Every row has a hidden score from 0 to 40. What is each row's score? 20 is about the middle. The score is a weighted sum of the row's numbers plus the product of two more (or one squared), each taken from its middle value.
tensor([ -3,   8,  23,  38, -51,  53,  39,  13,   4,   3,   7, -10, -17,  27,  14,  -2, -15,  30,
         32,  17]) ~ 23
tensor([  9,   9,   6,   6,  -2,   0,  -2,  -1,  -4, -17,  10,  -7,  -5,  -3,  -3,   0,   6, -10,
        -14,  -7]) ~ 17
tensor([ -7, -13, -21, -30,  24,  -1,  25,  26,  18,  26,   1, -13, -19,  17,  -3,  15, -27,  24,
         21,   8]) ~ 21
tensor([  6,  -1, -13, -27,  36, -28, -20, -10, -11, -32,  25, -12,   5, -28, -16,  -3,  47, -76,
        -90, -46]) ~ 13
tensor([  0,   9,  15,  13,   5, -42, -72, -47, -29, -25, -18,  37,  49, -39,   1, -29,  59, -58,
        -55, -19]) ~ 18
tensor([-52, -60, -60, -45,  19,   8,  25,  18,   8,   2,  15, -25, -36,  50,  21,  -5, -13,  23,
         29,  11]) ~ 19
tensor([  -4,   -5,  -12,  -13,   21,  -32,  -42,  -26,  -25,  -49,   15,   16,   59, -121,  -80,
          54,  -26,  -13,  -37,  -24]) ~ 5
tensor([-20, -19, -11,  -3,  -9,  12,   8,  -1,  -1,  -1,  -2,   4,   6,   1,   4,  -6,  10,  -9,
         -6,  -3]) ~ 20
tensor([ 11,   8,   7,  -6,  22, -38, -40, -15,  -7,  13, -15,  15,  13,  -3,   0,   2, -12,  19,
         22,  12]) ~ 20
tensor([ 39,  54,  64,  71, -61,  35,   0, -16, -18, -34,  17,  -1,  11, -25, -15,  10,  -5,   3,
         -3,  -4]) ~ 21
tensor([ 32,  31,  20,   7,   3,   1,  10,  11,   8,   0,   6, -10, -10,   0,  -7,   7,   1, -10,
        -19, -11]) ~ 27
tensor([-15, -17, -18, -14,  10,  -7,  -6,  -4,  -3, -10,   5,  -6, -10,  18,   9,  -6,   1,   4,
          7,   3]) ~ 19
tensor([ -2,  -8, -12, -20,  35, -52, -52, -24,  -8,  14, -28,  33,  36, -27,   0, -14,  28, -28,
        -25, -13]) ~ 21
tensor([-27, -31, -30, -26,  24, -30, -29, -13,  -3,  21, -28,  28,  27,  -7,  16, -28,  45, -35,
        -28, -11]) ~ 21
tensor([ 15,  14,  11,   3,  -1,   1,   4,  -2,  -2, -20,  22, -21, -13,  -2, -23,  32, -48,  39,
         33,  13]) ~ 20
tensor([  7,  18,  28,  37, -41,  33,  26,  11,  18,  56, -45,  32,  18,  10,  18, -14,  -1,  17,
         33,  20]) ~ 36
tensor([ 14,   9,  -6, -22,  33, -30, -11,   1,  10,  29, -19,  14,  19, -25, -12,   1,  16, -28,
        -35, -19]) ~ 21
tensor([ 90, 112, 118, 115, -92,  55,  15, -11, -18, -55,  42, -36, -40,  37,  11,   4, -21,  26,
         28,  15]) ~ 27
tensor([ 15,   9,  -3, -12,  23, -25, -18, -10,  -5, -12,   7,   0,  13, -37, -27,  20,  -9,  -5,
        -17, -12]) ~ 16
tensor([-23, -25, -24, -14,   5,   3,  14,  20,  25,  80, -63,  50,  44, -31,  -3,  -1,  -8,  19,
         27,  17]) ~ 31
tensor([-29, -31, -31, -26,  11,   9,  24,  19,  15,  34, -16,   9,   6,  -3,   4,  -8,  16, -20,
        -17,  -8]) ~ 18
tensor([-38, -31, -13,  10, -30,  22,  -2, -14, -20, -49,  20,  -7,  -1,  -4,  -3,   5, -16,  21,
         27,  17]) ~ 17
tensor([ 26,  23,  17,   4,  12, -25, -28, -15, -10, -21,   3,   7,  23, -51, -39,  34, -33,  18,
          7,  -5]) ~ 19
tensor([-45, -51, -51, -37,  15,   5,  13,   6,  -5, -36,  41, -44, -50,  50,   9,  15, -44,  51,
         54,  28]) ~ 13
tensor([-65, -63, -46, -12, -22,  35,  19,  -5, -17, -61,  43, -31, -26,  12,  -8,  23, -49,  54,
         55,  30]) ~ 14
tensor([-13, -18, -24, -28,  37, -46, -45, -17, -12, -16,   2,  -4, -14,  33,  25, -18,  10,   3,
         12,   7]) ~ 17
tensor([-14, -11,   1,  19, -48,  68,  67,  29,  11,  -4,  16, -13,  -4, -15, -16,  13,  -3, -12,
        -19, -11]) ~ 23
tensor([-18, -11,  -3,  16, -28,  26,  14,   2,  -1,   4,  -7,  10,   9,   0,   7, -12,  15, -13,
         -5,  -1]) ~ 24
tensor([  -9,  -14,  -13,  -12,    8,  -10,  -13,  -10,  -16,  -35,   30,  -18,    1,  -45,  -57,
          73, -108,   95,   83,   33]) ~ 15
tensor([ 76,  84,  77,  63, -46,  41,  35,  18,   6, -14,  30, -37, -42,  41,  13,  -5,  10, -16,
        -22, -17]) ~ 39
tensor([ 10,  18,  19,  21,  -5, -26, -50, -32, -22, -16, -14,  27,  37, -37, -11,  -3,  14, -14,
        -11,  -2]) ~ 23
tensor([-16, -13,  -7,  -1, -11,  22,  25,  15,  13,  26, -14,   6,   1,  10,  11, -11,   8,  -3,
          2,   0]) ~ 21
tensor([ -3,  -4,  -8, -13,  20, -26, -24,  -8,  -3,   6,  -6,   2,  -3,  -6, -14,  32, -67,  77,
         80,  41]) ~ 20
tensor([  7,  14,  19,  23, -23,  15,   3,  -6,  -8, -27,  20, -16, -18,  20,   5,   2, -10,  15,
         17,  10]) ~ 19
tensor([ 10,  21,  32,  46, -54,  47,  24,  -2, -11, -36,  22,  -6,  13, -32, -26,  15,  -2, -16,
        -21, -13]) ~ 18
tensor([-19, -26, -33, -37,  34, -30, -18,  -8,  -4, -14,  12, -17, -24,  38,  21, -15,  14,  -7,
         -4,  -2]) ~ 17
tensor([  5,   4,   5,   0,   5, -12,  -9,   1,  12,  51, -51,  48,  49, -48,  -9, -11,  28, -29,
        -27, -15]) ~ 25
tensor([  5,  15,  21,  29, -35,  35,  24,   5,  -3, -25,  25, -23, -24,  22,   3,   4, -11,  11,
          9,   7]) ~ 18
tensor([-28, -22,  -9,  10, -27,  29,  14,   2,  -4, -14,   2,   4,  10, -25, -18,  24, -41,  45,
         47,  27]) ~ 19
tensor([-21, -23, -18, -15,  17, -30, -43, -27, -19, -27,  -1,  13,  21, -22,  -6,  -1,   6,  -5,
         -1,  -1]) ~ 17
tensor([ -7, -15, -26, -39,  52, -53, -40, -11,  -2,  15, -21,  22,  28, -31,  -7, -10,  36, -44,
        -47, -28]) ~ 15
tensor([-17, -25, -31, -34,  31, -18,   0,   8,  14,  43, -28,  22,  26, -37, -19,  13, -12,   7,
          2,  -2]) ~ 18
tensor([ 25,  29,  27,  33, -34,  34,  29,  12,   7,   2,   1,  -4,  -6,   6,   3,  -5,  12, -12,
        -15,  -9]) ~ 29
tensor([  9,  10,  14,  13, -15,  17,  10,  -3, -11, -44,  35, -23,  -6, -35, -44,  51, -63,  48,
         32,  11]) ~ 14
tensor([  9,  12,   9,   5,  14, -42, -58, -33, -18,  -8, -22,  35,  44, -50, -13,  -5,  20, -23,
        -22, -11]) ~ 20
tensor([  7,   5,   6,  -1,   7, -15, -23, -18, -15, -37,  24, -17, -13,   6,  -4,   8, -13,  13,
          9,   1]) ~ 15
tensor([ 31,  38,  41,  36, -32,  31,  30,  19,  15,  31, -17,   8,   3,   3,  -4,  11, -24,  27,
         27,  14]) ~ 28
tensor([-33, -29, -21,  -5, -10,  10,   4,  -2,  -1,   4,  -5,   4,  -3,  23,  16, -10,  -2,  18,
         25,  17]) ~ 26
tensor([ 106,  127,  127,  127, -127,   67,  -17,  -38,  -30,  -33,  -17,   36,   42,  -32,    3,
         -11,    8,    7,   20,   14]) ~ 38
tensor([-41, -43, -35, -25,   8,   4,   9,   1,  -2, -16,  16, -15, -21,  32,  23, -23,  30, -27,
        -20,  -7]) ~ 13
tensor([-20, -17, -10,  -5,   4,  -8, -18, -13, -11, -10,   1,   3,  -5,  33,  33, -41,  57, -47,
        -38, -17]) ~ 17
tensor([-38, -31, -13,   9, -31,  35,  17,  -3,  -9, -28,  18, -11, -11,  10,   0,  13, -35,  45,
         49,  31]) ~ 18
tensor([ 52,  59,  51,  35, -11,  -4, -10,  -7,  -6,  -8,  11,  -7,  -1,  -6, -14,  16, -13,   5,
         -3,  -3]) ~ 20
tensor([  3,   8,  15,  21, -23,  19,  11,   4,   3,  14,  -5,  -2, -17,  41,  31, -28,  24,  -9,
          2,   4]) ~ 23
tensor([ 15,  19,  21,  28, -36,  45,  45,  19,   7,  -9,  19, -18, -16,   6,  -4,   2,   9, -19,
        -25, -16]) ~ 28
tensor([  4,   3,  -1,   0,   5, -10, -12, -11,  -8, -22,  13, -12, -19,  34,  24, -24,  31, -27,
        -23,  -8]) ~ 19
tensor([ 23,  25,  22,  14,  -1,  -8,  -7,  -1,   8,  37, -25,  20,  13,   3,  16, -22,  34, -30,
        -25,  -8]) ~ 22
tensor([-12,  -9,  -5,  -2,  -4,   5,   7,   7,   8,  29, -25,  22,  21, -19,  -6,   5, -12,  20,
         19,   9]) ~ 23
tensor([-10, -10, -14, -14,  16,  -9,  -2,   3,   8,  24, -19,  14,  11,  -1,   4,  -9,  13,  -8,
         -8,  -3]) ~ 19
tensor([  9,  11,  14,  16, -22,  28,  29,  15,   7,   9,  -1,   0,   6, -17, -17,  18, -20,  13,
          8,  -2]) ~ 24
tensor([ 13,  17,  29,  38, -51,  53,  40,  10,  -1, -28,  28, -23, -19,  12,  -1,   1,   5, -12,
        -16,  -8]) ~ 24
tensor([ 18,  19,  18,  18, -12,   2,  -9, -14, -13, -39,  23, -14,  -8,   0,  -1,  -5,  18, -25,
        -30, -13]) ~ 17
tensor([ 39,  41,  38,  21,   0, -21, -35, -29, -24, -58,  36, -22, -11,  -6,  -9,   3,  15, -30,
        -37, -16]) ~ 13
tensor([  8,  10,  11,   5,   2,  -6,  -9,  -7, -10, -28,  20, -16, -13,   6,  -1,   3,  -5,   4,
          2,  -2]) ~ 13
tensor([ 37,  38,  29,  13,   1,  -7,  -7,  -5,  -7, -32,  23, -13,   3, -28, -24,  12,  12, -37,
        -50, -28]) ~ 20
tensor([-21, -27, -29, -26,  12,  10,  24,  16,   7,  -4,  21, -30, -44,  58,  29, -20,  19, -14,
        -10, -11]) ~ 24
tensor([ -56,  -46,  -15,   36, -105,  127,  127,   66,   31,   19,   11,  -16,  -16,    5,   -1,
           5,   -4,    2,    0,    0]) ~ 33
tensor([  2,   3,   5,   6,  -5,   0, -10,  -7,  -9, -17,   8,   3,  14, -36, -28,  27, -31,  25,
         16,   7]) ~ 15
tensor([  9,  10,   6,  -3,  21, -41, -50, -29, -18, -19,  -6,  18,  27, -35, -11,  -3,  20, -26,
        -25, -11]) ~ 12
tensor([-17, -31, -45, -60,  56, -26,  17,  27,  31,  63, -29,   8,  -8,  22,  22, -24,  35, -32,
        -31, -18]) ~ 28
tensor([-45, -53, -56, -51,  35, -12,  12,  16,  20,  49, -30,  17,   4,  23,  34, -43,  61, -49,
        -45, -13]) ~ 15
tensor([ 15,   0, -18, -41,  50, -33,  -3,   8,   7,  -5,  26, -39, -47,  34, -10,  36, -68,  64,
         57,  24]) ~ 28
tensor([  8,   2,  -8, -24,  43, -53, -52, -27, -20, -35,  12,   2,  17, -29, -11, -12,  49, -67,
        -75, -39]) ~ 8
tensor([  4,   1,  -4,  -5,   3,   7,  16,  10,  10,  19,  -9,   8,  13, -31, -22,  18, -19,   7,
          2,  -1]) ~ 21
tensor([  0,  14,  32,  49, -59,  39,   0, -19, -32, -88,  55, -37, -32,  28,   5,   6, -23,  31,
         31,  14]) ~ 17
tensor([ 10,  13,  17,  20, -29,  39,  42,  19,  11,   8,   9, -16, -21,  13,  -5,  20, -40,  41,
         40,  20]) ~ 25
tensor([ 19,  10,  -5, -26,  38, -34, -15,   5,   9,  18,  -3,  -5, -10,   7,  -2,   8, -10,   6,
          2,  -1]) ~ 21
tensor([-32, -31, -24, -10,  -8,  20,  21,  10,   3,  -1,  11, -20, -37,  59,  30, -10, -11,  31,
         41,  22]) ~ 23
tensor([ 40,  57,  71,  80, -70,  35,  -6, -19, -19, -38,  11,  -3,  -4,  11,   9,  -1, -16,  32,
         38,  23]) ~ 26
tensor([ -7, -10, -12, -19,  29, -42, -40, -15,  -2,  25, -38,  40,  42, -33,   3, -22,  44, -44,
        -38, -14]) ~ 17
tensor([ 54,  50,  33,   9,  19, -32, -31, -15, -17, -48,  40, -27,  -5, -45, -64,  78, -97,  73,
         51,  20]) ~ 15
tensor([ 39,  39,  33,  15,  15, -45, -60, -30, -23, -33,   2,  14,  34, -67, -45,  40, -40,  25,
         17,   3]) ~ 15
tensor([ 39,  39,  30,  10,  10, -26, -33, -24, -19, -47,  26,  -8,  12, -32, -19,  -6,  48, -77,
        -91, -51]) ~ 17
tensor([-20, -25, -21, -22,  18, -18, -18, -13,  -9, -18,  12, -11, -17,  34,  23, -22,  24, -19,
        -10,  -2]) ~ 14
tensor([-11, -15, -17, -21,  22, -22, -16,  -2,   2,  15, -15,  14,  18, -18,  -6,   2,   0,   1,
         -1,   3]) ~ 15
tensor([  8,   6,  -1,  -6,   8,  -8,  -1,   1,   0,  -4,   6,  -3,   5, -29, -25,  28, -32,  22,
         13,   5]) ~ 16
tensor([-22, -40, -51, -62,  51, -13,  28,  30,  22,  25,  11, -30, -44,  54,  18,  -3,  -5,   6,
          4,   5]) ~ 27
tensor([-22, -24, -26, -24,  23, -21, -17,  -5,  -3,   2,  -8,   9,  13, -15,  -6,   4,  -9,  10,
          8,   5]) ~ 14
tensor([-16, -25, -35, -43,  52, -47, -28,   2,  15,  65, -63,  58,  60, -54,  -6, -19,  48, -53,
        -51, -24]) ~ 19
tensor([-11, -17, -15, -17,  18, -18, -11,   1,  10,  44, -45,  46,  56, -56, -18,  -3,  25, -33,
        -33, -16]) ~ 21
tensor([-23, -29, -35, -38,  39, -31, -16,   3,  10,  44, -39,  35,  38, -34,  -1, -15,  32, -34,
        -34, -17]) ~ 15
tensor([ -1,  -4,  -8, -18,  34, -49, -47, -18,  -1,  34, -40,  40,  37, -23,   5, -17,  25, -17,
        -11,  -4]) ~ 22
tensor([ 28,  35,  42,  43, -38,  27,  14,  -2,  -1,  -2,   4,  -8, -14,  28,  20, -12,   7,   4,
          9,   6]) ~ 24
tensor([ 20,  32,  42,  53, -59,  51,  30,   6,   0, -15,   3,   6,  20, -46, -35,  36, -43,  35,
         29,  10]) ~ 26
tensor([-13, -13, -10,  -9,   9, -13, -19, -15, -13, -29,  21, -19, -25,  40,  21, -13,   4,   8,
         11,   6]) ~ 15
tensor([  4,   4,   3,  -3,  17, -31, -32, -13,  -1,  22, -26,  17,   2,  34,  35, -34,  29, -12,
          4,   5]) ~ 24
tensor([ -9, -13, -18, -22,  29, -36, -39, -22, -19, -43,  24, -18, -17,  17,   4,   2,  -9,  14,
         13,   6]) ~ 12
tensor([ -5,  -9, -13, -17,  22, -25, -16,  -4,   6,  26, -21,  12,  -1,  22,  28, -27,  25, -13,
         -1,   1]) ~ 20
tensor([ 25,  24,  22,  11,   3, -17, -22, -14, -10, -16,  14, -13, -12,  -1, -17,  35, -63,  65,
         64,  27]) ~ 21
tensor([ 36,  53,  61,  72, -73,  65,  36,   4, -13, -54,  41, -24,  -5, -25, -29,  21,  -8, -12,
        -25, -20]) ~ 20
tensor([-11, -14, -13,  -8, -12,  43,  62,  37,  26,  30,   3, -17, -21,  21,  -1,  16, -27,  26,
         23,   8]) ~ 28
tensor([ 12,   9,   1, -10,  16,  -4,  17,  22,  23,  57, -29,  13,   3,   6,  10,  -8,   7,  -2,
         -3,  -4]) ~ 25
tensor([ 41,  55,  61,  62, -47,  17, -11, -14, -16, -34,  15, -11, -19,  34,  24, -16,   5,   5,
         16,  10]) ~ 23
tensor([ 21,  22,  21,  10,  13, -46, -68, -42, -33, -53,  12,   8,  20, -30,  -7,  -9,  33, -38,
        -42, -20]) ~ 10
tensor([-18, -25, -29, -26,   7,  18,  34,  22,   6, -19,  34, -36, -37,  30,   5,  -2,   8, -16,
        -24, -16]) ~ 21
tensor([  0,   4,   8,   8,  -3,  -5, -10,  -8,  -3,   3, -12,  16,  17, -15,  -3,  -4,  10,  -8,
         -8,  -5]) ~ 20
tensor([-19, -18, -16,  -3,  -8,  12,   8,   2,  -3, -11,  12, -14, -24,  41,  26, -21,  15,  -5,
          3,   3]) ~ 19
tensor([   3,   -4,  -18,  -29,   35,  -28,  -15,   -4,   -5,  -24,   28,  -24,  -13,  -30,  -54,
          80, -121,  112,   97,   42]) ~ 15
tensor([ 15,  12,   3,  -5,  12, -13,  -8,  -3,  -2, -11,  12, -12, -14,  17,  15, -21,  42, -49,
        -50, -24]) ~ 20
tensor([-25, -30, -32, -32,  33, -34, -25, -10,   4,  25, -26,  19,   9,  13,  18, -12,  -1,  17,
         26,  16]) ~ 23
tensor([-14, -21, -29, -29,  22,  -6,   9,   5,   5,  -2,   8,  -8,   1, -15, -19,  19, -18,   6,
         -3,  -4]) ~ 18
tensor([  42,   72,   99,  118, -110,   55,  -16,  -38,  -40,  -75,   23,    5,   21,  -24,   -1,
         -12,   24,  -24,  -17,  -10]) ~ 30
